M =
[[114 128 134 137 138 115 119 125 139 132 140 121 150]
 [123 127 118 123 136 126 115 123 125 128 139 128 148]
 [128 128 128 128 128 128 128 128 128 128 128 128 128]
 [128 128 128 128 128 128 127 128 128 128 128 128 128]
 [108 126 135 121 109 110 151 139 112 101 128 145 145]
 [128 128 128 128 128 128 128 128 128 128 128 128 128]
 [149 129 146 138 144 127 125 101 134 101 139 154 125]
 [119 127 119 125 138 123 111 122 127 129 143 126 155]
 [128 128 128 128 128 128 128 128 128 128 128 128 128]
 [149 129 146 138 144 127 125 101 134 101 138 154 125]
 [142 132 124 125 106 144 151 110 151 141 125 134 155]
 [126 128 128 128 131 126 125 130 125 126 128 127 124]
 [127 128 128 128 128 128 128 128 128 128 128 128 128]
 [126 127 128 128 130 126 126 130 125 126 128 128 125]
 [127 128 128 128 130 127 127 129 126 127 128 128 126]]
Rows and columns are counted from 1.
(1, 1) => 114
(15, 4) => 128
(5, 5) => 109
(4, 7) => 127
(15, 2) => 128
(3, 11) => 128
(2, 11) => 139
(13, 12) => 128
(13, 1) => 127
(4, 4) => 128
(8, 4) => 125
(4, 12) => 128
(8, 7) => 111
(5, 11) => 128
(5, 8) => 139
(11, 4) => 125
(6, 6) => 128
(9, 3) => 128
(5, 4) => 121
(15, 8) => 129
(2, 4) => 123
(6, 9) => 128
(11, 5) => 106
(4, 2) => 128
(15, 10) => 127
(3, 6) => 128
(7, 2) => 129
(11, 12) => 134
(13, 3) => 128
(11, 1) => 142
(8, 11) => 143
(5, 10) => 101
(13, 4) => 128
(15, 5) => 130
(5, 1) => 108
(3, 5) => 128
(3, 10) => 128

grid =
[[114 107 130 123 119 105]
 [130 127 127 127 123 135]
 [128 129 129 127 127 128]
 [129 129 130 127 127 128]
 [126 123 127 136 130 125]
 [130 129 130 127 126 128]
 [128 127 130 127 127 128]
 [113 105 131 122 118 104]
 [116 110 130 124 120 108]
 [129 130 129 125 126 128]
 [139 139 127 134 130 136]
 [126 127 127 131 128 127]
 [131 135 129 129 132 139]
 [129 127 127 128 125 134]
 [136 137 127 132 129 134]
 [126 129 129 127 128 124]]
Rows and columns are counted from 1.
row 1 col 1: 114
row 2 col 2: 127
row 6 col 6: 128
row 12 col 4: 131
row 14 col 6: 134
row 12 col 2: 127
row 2 col 6: 135
row 9 col 4: 124
row 3 col 5: 127
row 12 col 3: 127
row 10 col 2: 130
row 3 col 6: 128
row 15 col 1: 136
row 11 col 2: 139
row 2 col 1: 130
row 3 col 2: 129
row 11 col 4: 134
row 6 col 5: 126
row 8 col 6: 104
row 5 col 1: 126
row 13 col 4: 129
row 16 col 2: 129
row 16 col 4: 127
row 3 col 3: 129
row 10 col 6: 128
row 15 col 4: 132
row 16 col 5: 128
row 4 col 1: 129
row 7 col 6: 128
row 5 col 2: 123
row 13 col 5: 132
row 7 col 3: 130
row 10 col 5: 126
row 9 col 3: 130
row 6 col 3: 130

arr =
[[134 131 136 130 145 114 127 143 108]
 [127 148 136 141 124 139 102 127 135]]
Indices start at 1.
(1, 1) = 134
(1, 5) = 145
(1, 9) = 108
(1, 7) = 127
(1, 4) = 130
(1, 3) = 136

a =
[[133 119 130 127]
 [111 124 134 119]
 [102 141 148 129]
 [114 148 153 155]
 [110 132 140 137]
 [107 105 144 118]
 [140 152 102 119]
 [120 106 154 112]
 [105 154 121 140]
 [132 130 151 152]]
Rows and columns are counted from 1.
row 1 col 1 => 133
row 10 col 2 => 130
row 1 col 3 => 130
row 2 col 4 => 119
row 5 col 1 => 110
row 8 col 2 => 106
row 9 col 1 => 105
row 9 col 3 => 121
row 6 col 3 => 144
row 2 col 3 => 134
row 3 col 1 => 102
row 4 col 1 => 114
row 5 col 3 => 140

A =
[[130 130 127 123 125 132 116]
 [128 129 126 126 128 129 133]
 [128 127 128 128 128 128 131]
 [128 129 127 129 126 128 123]
 [131 124 133 133 126 127 121]
 [125 133 121 121 129 130 137]
 [131 132 126 118 121 134  98]
 [127 129 126 126 128 129 132]
 [133 130 132 130 129 126 133]
 [127 129 129 125 130 130 142]
 [129 128 128 128 128 128 132]]
Rows and columns are counted from 1.
(1, 1) = 130
(1, 6) = 132
(2, 5) = 128
(3, 2) = 127
(6, 3) = 121
(3, 6) = 128
(10, 4) = 125
(7, 1) = 131
(7, 2) = 132
(7, 7) = 98
(4, 2) = 129
(3, 1) = 128
(11, 5) = 128
(6, 4) = 121
(7, 4) = 118
(4, 1) = 128
(6, 2) = 133
(5, 3) = 133
(9, 2) = 130
(2, 2) = 129
(9, 1) = 133
(8, 3) = 126
(11, 6) = 128
(4, 7) = 123
(8, 2) = 129
(4, 3) = 127
(3, 3) = 128
(1, 7) = 116
(11, 2) = 128

data =
array([[117, 121, 132, 139, 114, 120, 136, 115, 115, 117, 134, 140],
       [139, 138, 136, 106, 131, 123, 109, 151, 122, 125, 118, 111],
       [123, 128, 143, 140, 118, 118, 140, 114, 121, 119, 141, 141],
       [114, 113, 111, 138, 117, 126, 132, 121, 118, 119, 124, 139],
       [125, 126, 125, 139, 132, 136, 139, 113, 141, 137, 135, 134]])
Indices start at 1.
(1, 1)	117
(2, 8)	151
(1, 7)	136
(4, 6)	126
(2, 4)	106
(2, 11)	118
(5, 3)	125
(4, 5)	117
(5, 8)	113
(2, 10)	125
(1, 4)	139
(1, 5)	114
(3, 2)	128
(2, 5)	131
(5, 5)	132
(3, 8)	114
(4, 7)	132
(4, 10)	119
(2, 1)	139
(5, 10)	137
(4, 11)	124
(5, 4)	139
(5, 12)	134
(4, 9)	118
(1, 3)	132
(1, 10)	117
(3, 6)	118
(5, 6)	136
(3, 4)	140

W =
[[138 125 139 145 136 139 125 118]
 [135 118 126 133 114 122 121 121]
 [137 129 145 148 146 145 128 118]
 [122 138 130 123 142 135 135 136]
 [111 141 115 103 132 122 137 147]
 [131 123 127 131 120 124 125 124]
 [120 129 116 112 118 117 130 136]]
Rows and columns are counted from 1.
row 1 col 1 = 138
row 7 col 8 = 136
row 7 col 5 = 118
row 3 col 6 = 145
row 2 col 6 = 122
row 2 col 2 = 118
row 4 col 5 = 142
row 3 col 5 = 146
row 6 col 1 = 131
row 6 col 3 = 127
row 2 col 7 = 121
row 5 col 1 = 111
row 1 col 7 = 125
row 2 col 5 = 114
row 1 col 6 = 139
row 6 col 7 = 125
row 7 col 7 = 130
row 4 col 1 = 122
row 5 col 7 = 137
row 3 col 7 = 128
